Rows are one point carried round by a steady rotation, each followed by how many steps it has turned.
The counts run from 0 to 185.
[147 104 106 138  89 168 135 116  91 136 100 145 131 114 181 135 149  66
  59 116  96 119 142 201  99 131 120 103 128 160 108 146 161 116 120 129
 107 145 119 134 132 129 118 139 111 102 120 135 114 151  80 148 158 134
 140  90 153 104  95 103  85  89 135 107 134 101 128 105 125 153 121 105
 154 111  91 114 124 148 140 122  99 162 100  93 144  67 112 124 147 169] => 45
[151 110 104 139  87 171 133 116 100 140 111 146 123 111 178 133 154  59
  57 112 109 114 144 197 103 127 119  99 124 158 103 140 155 111 128 125
 101 149 116 140 135 118 115 144 117 109 119 138 115 146  73 146 156 134
 134  84 158 104  90 106  78  90 127 114 133  91 128 115 122 166 116 102
 149 106  98 110 126 143 144 125 104 152  94  92 138  80 115 120 148 168] => 43
[139 145 132 147  76 137 137 114 109 114 105 150 121 124 177 147 172  89
  84 105  86 127 114 205  79 128 145 108 146 209 115 134 175 106 144 119
 121 129  87 139 103 163 127 147 104 107 116 109 128 152 101 133 150 131
 151  95 146 119 108  74  85  90 138 108 156 113 122 129 130 163 141 145
 158 110 128 109 127 154 160 135 116 146  96 141 129  93 129 126 153 138] => 158
[156 125 140 130 106 129 121 130  95 142 101 165 107 117 157 144 150  95
  79 116  65 107 142 192  96 108 146  98 118 192 128 134 146 101 137 118
 124 156  98 131 110 121 125 159  84 111 103 102 124 164 105 170 151 141
 125  77 140  91 105  73  70  84 140 108 150 105 124  89 109 149 151 119
 146 108 118 115 126 136 175 132 123 133  98 129 109 111 110 123 147 157] => 4
[150 104 109 136 102 151 133 119  84 128  93 145 130 124 179 137 147  76
  72 116  79 125 144 208  87 144 128 111 135 178 124 152 162 119 126 126
 115 136 114 129 125 138 118 135 102  99 115 129 115 160  90 140 167 142
 149  83 151 110 101  92  81  91 147  99 133 110 121  89 129 152 143 112
 165 113  99 124 117 151 140 119  90 164 103 111 149  69 111 128 150 157] => 48
[164 132 135 143  88 137 110 116 123 133 123 120 118 101 174 129 169  99
  68 100  83 103 141 195  85 127 136  91 121 184  98 143 150 106 116 131
 100 134  93 148 125 117 109 145 119 109  95 138 119 147  77 143 153 127
 146  75 163 112  87  89  78  93 122 104 147 115 112 113 134 161 140 138
 151  82 137 105 131 119 162 125 131 152  85 125 140  94 125 136 143 132] => 35
[143 125 129 145  85 141 134 121 118 153 101 162 131 106 176 130 140  85
  58 133  83 116 124 192 108 100 127  93 114 176 103 130 143 121 129 106
 122 155 104 130 110 128 121 161 115 104 109 111 111 171 119 159 147 148
 117  93 126  93 114  64  85  75 125 113 161 112 121 117 127 150 143 125
 149  87 104 125 147 145 183 148 115 144 114 108 116  89  94 120 138 166] => 77
[162 125 139 130 103 127 127 129  89 139  96 166 101 118 157 146 154  86
  81 123  77 108 133 186 107 109 143 101 119 187 120 134 137  99 149 107
 123 154 103 125 110 111 129 159  89 116 106  95 134 160 109 157 151 144
 128  74 144  96 106  71  65  91 137 107 144  91 127 100  97 154 151 115
 145 106 123 113 120 143 172 124 119 139  95 130 105 121 108 118 156 152] => 6
[136 128 125 145  97 141 141 116 100 158 125 159 113 117 175 144 151  73
  73 124 102 109 131 171 114 111 105  99 124 193 100 134 139  95 153  95
 121 132  92 134 113 119 110 156 132 111 116 113 126 161  95 133 155 147
 141  67 149 111 109  58  62 108 133 111 144 104 113 137 125 175 154 114
 146  92 142 103 123 151 175 136 120 135 106 129 111 113 103 108 158 144] => 146
[165 135 134 151  70 154 116 119 133 128 122 133 126 101 188 123 164 101
  59  93  86 109 135 188  79 114 132  85 127 181  97 138 152 112 109 125
 104 134 100 149 121 131 109 145 118 104 100 146 110 156  89 154 141 140
 144  87 152 111  91  87  99  92 121 110 166 121 116 118 149 155 130 142
 145  81 133 111 130 121 161 138 129 146  97 120 144  83 124 140 123 136] => 32
[165 111 129 147  80 168 136 117 113 130 112 137 126 114 193 139 147  84
  68  87  89 111 143 178 104 106 127  94 137 170  95 141 149 105 114 137
 103 153 108 149 141 124 106 136 112 110 128 154 114 168  82 160 147 141
 142  68 167  91  92  95  82  95 135 100 152 110 131 102 130 149 126 130
 153 108 117 109 119 119 149 134 120 134 114 102 136  81 128 135 134 166] => 107
[144 136 133 145  87 119 134 123 100 136  97 149 125 105 170 139 161  82
  71 141  88 112 113 199  98 121 138  98 129 190 105 133 145 117 148  94
 127 134  95 123 103 128 127 164 119 109 100  94 132 152 113 132 151 141
 138  93 133 113 113  60  76  87 126 111 145 101 114 128 123 163 150 125
 154  86 121 119 135 159 180 128 113 163  92 134 119  98 102 120 161 136] => 82
[157 135 135 142  61 167 128 120 111 109 105 166  98 115 180 132 174  81
  59  80 107 120 129 180  73 103 141  97 144 177 118 126 161  99 131 119
 105 151 107 139 113 143 133 146  83 114 117 121 123 145  92 165 132 136
 141  96 150  98  95 112 101  91 123 127 160  92 140 112 119 156  97 121
 132 112 116 105 119 147 148 140 120 132  96 116 125  95 142 131 138 150] => 166
[158 127 120 139  95 155 117 130 109 146 119 172  81 116 174 124 152  86
  49  95 112 119 152 161  85 110 113 105 103 180 140 134 139  96 139  88
 100 124 125 129 107 108 125 149 103 108  96 116 112 157 100 158 140 159
 147  87 132 118 103  93  97 105 126 139 160  96 130  97 111 159 132  99
 126  71 137 113 103 161 154 147 106 142  87 122 116 101  97 105 135 134] => 133
[150 103 106 134  96 155 133 118  87 134  96 145 133 121 178 137 148  76
  69 114  84 125 144 204  90 140 125 107 132 172 122 151 161 118 122 130
 113 141 118 129 129 137 118 135 105 102 119 133 117 158  86 143 165 137
 145  89 152 110  97  95  83  92 143 103 135 109 124  93 132 152 135 110
 159 115  93 120 119 148 140 117  91 164  99  99 150  68 114 127 145 160] => 47
[167 115 124 139 106 135 141 112 116 123  97 123 108 122 175 140 153  80
  83 105  92 116 144 199 113 130 150 123 119 180 105 140 154 101 149 131
 105 134 108 149 137 108 119 134 115 110 131 132 134 159  83 132 157 141
 151  78 172 110 104  89  59  89 138  90 134  85 137 108 100 160 149 128
 166  99 120 122 126 135 156 118 110 157  90 123 132  93 108 113 165 154] => 114
[185 116 143 138  94 139 123 130  93 121  98 137  95 110 176 143 158  82
  79  95  91 102 144 175 103 108 147  97 135 171 106 138 128  96 137 112
 105 148 118 135 133  91 119 146  96 123 113 120 137 153  87 152 148 145
 147  60 174  99  91  93  72 107 130 101 135  81 128  96 101 150 138 116
 146  98 129 113 106 128 157 114 119 151  95 131 123 106 119 129 155 144] => 176
[160 125 138 133 103 127 132 130  87 141 100 164  98 115 160 146 154  79
  77 120  89 109 132 180 107 105 143 101 122 184 119 132 134  97 153  98
 125 149 104 125 114 110 127 161  92 120 109  91 139 159 108 156 146 145
 131  72 148  93 106  69  65  94 133 113 142  85 133 101  97 158 148 109
 145 104 120 114 120 150 172 126 115 140 100 130 101 118 106 114 159 151] => 7
[127 128 121 154  67 160 154 109 108 134 110 165 138 119 190 141 150  72
  68 122  99 129 113 195  99 113 115  99 140 191  98 131 169 115 140 110
 123 142  93 138 112 160 122 147 125 103 129 123 116 166 108 139 147 144
 142  98 136 106 113  68  90  91 133 113 162 118 123 133 143 162 129 136
 156 107 111 116 135 161 164 148 111 142 116 114 126  81 118 120 141 163] => 153
[164 123 131 145  99 152 126 125 116 136 114 165 102 135 181 135 130 111
  67  82  75 126 153 171  84 114 129 113 113 199 145 142 156  99 128 115
 112 130 115 139 111 136 117 134  91  99 116 128 105 185 113 167 148 167
 150  83 134 107 110  79  97  99 151 113 174 121 129  76 127 143 147 134
 147  89 135 120 108 139 151 155 107 128 106 126 126  85 107 116 125 146] => 63
[159 120 118 145  91 172 137 122 112 133 111 175 101 138 188 131 134  93
  58  77 100 136 155 164  86 114 123 117 121 192 145 139 161 100 135 112
 105 133 127 135 118 139 126 134  96  97 126 130 105 179 108 164 144 165
 155  91 135 110 110  95 105 104 147 120 169 109 141  83 120 145 129 121
 142  96 121 122 104 157 141 159  97 133 111 113 128  80 110 111 129 154] => 60
[152 119 126 145  97 152 120 130 104 162 126 170 117 114 180 134 135 100
  58 115  77 108 144 170  92 104 102  86 112 182 123 142 136 107 116  99
 117 138 110 126 109 119 107 151 109 104  95 122 102 175 106 165 152 157
 136  74 127 106 102  70  97 103 137 120 162 125 107  93 141 149 149 117
 139  84 131 112 116 143 165 147 111 138 115 113 119  90 101 124 124 148] => 139
[149 150 136 143  70 145 134 118 109 106 111 154  89 119 172 139 181  78
  72  88 109 125 124 188  76 122 150 106 141 197 119 126 169  97 153 114
 110 134  93 139 107 147 138 149  97 115 118 111 136 138  90 141 140 131
 151 102 154 118 101  98  83  94 126 121 155  94 138 128 115 171 117 128
 143 104 133 104 121 156 151 134 120 139  87 141 123 110 140 119 154 138] => 162
[152 114 110 136  88 166 132 115 101 139 112 144 119 102 177 130 163  61
  55 112 115 111 144 198 101 127 121  99 124 159 100 136 152 108 129 125
  98 147 112 139 135 115 116 144 119 110 115 136 118 139  67 146 152 130
 137  82 162 107  89 107  73  93 124 114 134  87 130 122 119 169 114 100
 148 104 104 109 128 144 146 124 109 151  94  93 136  87 118 119 152 161] => 42
[147 129 129 142  90 154 137 118 130 157 117 171 102 112 172 130 143  82
  54 116 106 113 140 170 118  93 119  97 101 176 108 125 139 102 144 102
 109 152 107 140 113 109 121 157 117 108 116 118 116 171 106 163 137 155
 122  84 135  95 109  76  80  85 124 120 161  94 135 121 109 164 130 118
 134  82 120 117 136 145 174 155 123 126 106 108  99 106  96 103 142 162] => 73
[160 135 141 148  77 145 117 123  93 112 120 145 106 113 187 148 175  96
  80  87  86 116 128 175  65 117 132  91 153 195 114 145 150 100 126 105
 112 127  97 136 115 140 116 142 100 114 102 123 127 146  90 140 147 140
 162  76 160 121  91  88  95 117 134 115 151 116 110 106 141 157 134 132
 144  99 148  97 102 140 155 126 122 146  95 146 135  98 142 142 143 118] => 97
[160 125 117 136  96 149 122 117 110 138 120 132 110 102 170 128 172  68
  68 107 106 105 143 194  98 129 125  98 118 169  96 136 149 101 137 124
 100 141 102 147 132 104 112 143 124 113 106 132 125 138  61 138 154 127
 142  77 169 115  86 104  65  95 121 111 134  91 123 123 114 176 127 111
 146  93 125 101 128 132 155 119 123 151  83 114 133 102 119 123 155 145] => 39
[187 121 147 137  93 136 117 129  93 121  98 136 103 112 173 146 161  94
  83  93  78 104 142 179  89 110 153  95 133 177 112 143 131 101 128 119
 111 148 109 135 128 103 121 144  87 116 106 120 135 156  90 157 149 140
 144  66 165  99  91  90  79 105 133  99 140  94 124  88 109 141 143 124
 146 106 127 110 105 122 158 114 126 149  95 134 128 102 125 138 149 143] => 174
[165 115 128 149  78 177 138 114 114 131 120 147 113 117 193 136 153  76
  66  81 100 111 144 167 100 100 119  90 140 166  92 135 148  96 123 126
 100 154 110 148 138 118 109 134 115 115 129 148 119 160  78 160 145 144
 147  68 170  99  86 104  84 105 126 110 155 102 133 112 129 155 114 124
 148 106 123 100 113 128 144 140 121 128 111 106 132  90 137 132 135 161] => 105
[166 127 124 135 101 131 116 130 114 129  97 149  98 123 172 124 150 105
  63 100  82 127 148 192  74 138 146 121 109 195 151 145 154 108 136 108
 109 117 122 133 104 128 129 143  92  99  95 112 120 161 110 146 154 155
 154 102 132 123 113  86  96  92 142 118 153 107 128  83 111 147 150 122
 153  80 123 132 109 153 155 132  94 166  82 134 138  81  92 113 142 128] => 127
[144 127 132 144  89 128 132 121 108 145  98 155 134 107 173 136 147  91
  70 139  76 111 121 203 103 112 134  96 122 183 101 133 145 122 132 104
 128 146  97 129 106 130 121 164 116 106 104 104 120 165 117 148 151 144
 123  92 130  99 112  57  81  77 125 104 155 115 114 117 132 151 150 133
 152  89 110 125 146 147 185 138 115 154 105 119 119  88  98 122 144 154] => 79
